In the data rows, the value 128 means zero.
Here are some numbered points:
[108 148 115 153 173 232 165 243 197  59  71 124 184 116 113  32 128 145
 166 112  89  67 138 200  92 155  37  34 204 166 172 100 177 115 126 180
  72 172  86 185 249  92 138 151   0 130  86 136] 0
[ 82 141 167 103 191  94  53 122 194 143 187 138  76 115  46 151 111 231
 205 150  87 121  48  77 160 110 101 211  93 141 112 103 194 105 106 176
  77 154  99 162 121 102 200 141 117 108 126 217] 1
[ 81 157  74 163  28  63 147 121 148 116 172  88 103  83 126 139  63  81
  74  67 136 155 133 137 165 113 203  43 103  45  44 150  22  94 119 111
 181 122  99  43  82 140 101 152 164 171 187   0] 2
[148 220 167  82 161 178 104 144 186 146 112 149 116 141 103 113 154 128
 186 141  98 111 175 160 138  81 128 198  89 192 144 117 170 122 116 178
  73 162 153 154 209 193 134 166  68 139 144 143] 3
[160 170 114 134 114  72 149 178 128 118 127 132  97 131  88 136 144  83
 128  83 164 105 136 138 127  99 111 123  82 156 106 136  94 107  87 128
 161 163 121 110 147 144 168 142 136 141 161  85] 4
[ 47 149 100 121 175 137 134 156 111 149 133 153  96 123 137 162 156  99
 163 113 136  49 148 159  69 153  87  87 108 119 134 142  97 187 108 174
 113  90  51 139 147 120 151 148  12  97 150 139] 5
[ 94 193  39 142 114 162 195 136 116 151 173  87   5 145 198 110  88  86
 115  88 200  62 154  90 144 124  99 124  56   0  40 214  27 172  99  95
 171  71  97 151 129  85 153 119 186  86 164  67] 6
[ 78 161  82  92 130 135 107 139 126 174 150 109 127  88 116 123  80 168
  96  86 141  92  88  82 125 125  80 162  97  50  79 162 201 153 101 171
  85 155 164 131 131 106  84 200 140 114 178 129] 7
[119 110 161 114  93 141 182 125 180 112 137 123  88 111 142 137 166 118
 178 179  94  91  88  78 131 109 167 148 104 211 144 113 225  85 124 161
  98 159 132 189 156 211 119 126 126 139  97 162] 8
[ 90  60 125 129 154 145 129  49  73 161 120 126 103 136 159 112  72 121
  98 141 192 142  68 119 129 195 135 131 120  91 150 102  98 119 162  84
 212  56  79 134 105 128 167 125 174  90 120 161] 9
[133 122 113 169  70  94 101  31  42 128 127 161 120 119 110 147 148  92
  42  99 222 158 104 184 126 122 181  84 165  55  97  73  84 129 174 109
 195  50 107 107  46  81 126 115 216  95 122  68] 10
[203 124  75 157 123  89 172 105 122   0  74 145 190 186 158 116 151 149
 139  82 215 171 175 173 173 149 178  66 106 182 144 186  32 114 155  64
 224 116 102 124 112 172 186 108 170 130 102 128] 11
[108 143 122  75 140 182  90  32 146 164 112 111 141 172 170 119  93 128
 150 136 162 124 140  66 168 133 105 148 124 130 172 114 108 159 189 104
 159  85 161 100 172 155 152 107 172 116  98 203] 12
[132 119 207 108 182 126  59 164 135 151 140 101 154  74  80 120 117 205
 176 163  45  67  90 135  96 151  57 150 170 159 174  80 232 181 124 192
  46 190 148 150 131  64  72 136 105  98 146 152] 13
Which five points above are nearest to each new point, looking only along the 5 directions in which the numbered points spread most? Their numbers follow each, nearest first.
[174 100 165 117  96  20 153 203 124 109  94 112 174 177 134 148 194 119
 152 137  58 216 214 170 166 125 191 161 163 237 104  94 101  98 147 110
 199 132 147  82  68 188 120 115 173 184 107  88] 4 11 8 3 12
[212 167 255 160 247 183 131 158 113 127  46 192 122 122 114 119 185 152
 153 200  68 111 138 177  68 152 107 142 210 186 220  91 187  91 108  90
 179 155 171 186 181 173  74 122  80 167  22 191] 8 3 13 0 12
[102  69 140  81   0  19 152 137 183  75 255  80 100 112 136 135  91  97
 129  79 116 145 132  97 228  53 231 152  51 136  34 157 137  77 151 144
  91 123 172  69 105 164 183 115 176 147 216  81] 4 2 8 7 3
[153 139 179  85  67  35 207 128 188 141 208  63 105 128 120 199 108  45
 109 109   0 164 142 109 188 140 232 191  79 154  59 147 127  89  90 154
 155 163 215 153  98 149 160 111 156 151 206  29] 4 8 2 7 3
[191 128 134 126   9  77 204  66 118 128 175  66 101 150 249 214 114  86
 127 154  81 125 113  96 156 136 255 145  49 168  93 150  72 104 226 106
 205 119 167 107 120 194 136 108 147 178 143 126] 4 11 12 8 2
[ 84 112 146 158  53 104 100 192  53 157 134  80 159 107 121 141 170 125
  80 127  83 132 140 104 132 153 146  76 213 124 129  94 169 159 139 168
  73 205 158 130  95 102  32 108 129 116 151  93] 7 4 13 5 8
[123 182 110 116   0  88 183 109  93 109 154  50 120  85 163 104 114  80
 111  77 197 115  93 129 163  82 207  82  89  88  40 191  78 141 127 131
 113  62 174 105  87 124 113 135 215 128 166  47] 2 4 10 6 7
[118  98 124  77   0  18 149 127 246  83 234  64 169 176 164 176 163  55
 107  82  42 139 137 109 179 100 255  95  49 176  31 152 161  67 158 183
  60 200 175  84  56 181 171 157 166 114 226  78] 4 2 8 3 7
[200  82 114 164  39 102 164 108 154  73  96 151 181 182 170 144 160  63
  80  98 168 155 162 170 150  83 255  98 118 168 113 136  22  64 135  50
 164  98 116  61  60 178 174 122 161 170 130 128] 11 4 10 2 9
[116  91 162 109 255 241  83 149 124 179 100 121  98 179 138 135  82 224
 170 153 107 110 118 121  78 172  42 161 119 104 193 127 114 158  69  85
 129 140  75 155 225  68 107 128  95 142 113 216] 5 12 13 1 3
[145 125 125  73 170 145 115 148 168 182 152 116  87 135  85 164 115 169
 147 115  54 117 121  33 158 128 100 208  69 146 115 155 160 136 153 126
 117 145 187 156 103 115 141 150 183 111 164 173] 1 8 7 3 12
[124 120 155 153 154 134 120 114  18 104  95 172  83  99 110 230 183 120
 149 163 161 104 125 165 100 106 147 167 175 139 164  82 109 137 135 118
 139  83  66 208 137  83 116 157 133 128 148 121] 9 12 5 4 8
[146 150 165 111 201 128  67 134 131 156  68 172 115  98 152 149 151 170
 175 140 135 121 146 116 103 153 107 166 110 238 183 144 173 169 149 128
  81 124 139 130 162 132 203 117 118 116  62 203] 8 3 12 1 5
[174  79 146 185 178 111 131 151 135 141  97  94 213 171 143 127 146 119
 122 187  67 178 154 187 106 201 159 119 191 134 148 137 115 124 135  54
 178  97 153 126 111 176  83 118  84 124  66 108] 4 11 12 9 8
[101  92 170 171  40  87 123 124 138 152 194 124 219  88 150 124 124 105
  41  77 114 118 147 116 118 113 146 152 147  83 134 128 145 144 105 147
  96 172 226  72  85  89 104  94 100 155 128  88] 4 7 2 10 5
[127 115 155 134  81 100  89 105 111 158 167 132 107 103 132 136 130 172
 126 136 134 159  94 150 143 130 176 122 171 109 141 119 165 129 143 142
 154 157 148 118 111 129 104 105 158  76 152 111] 4 7 9 8 12
[108 123 115 199 119 188 120  82  61 143 113 125 158 112  80 127 115 155
 124 143 154 114  93 168  83 100 109 111 155  99 163 132 154 135 137 106
 116 170  95  97 128 106  74 136 101 126 126 136] 5 7 4 9 12
[140 132  61 176  64 157 154 130 140  59  94 164 188  83  82  89 154 142
 109 112 134 138 115 154 105 152  84  30 190 124 152 123 184 100 113 167
  70 153  26 163 153  90 126 113  60 177 113 120] 5 0 4 8 13
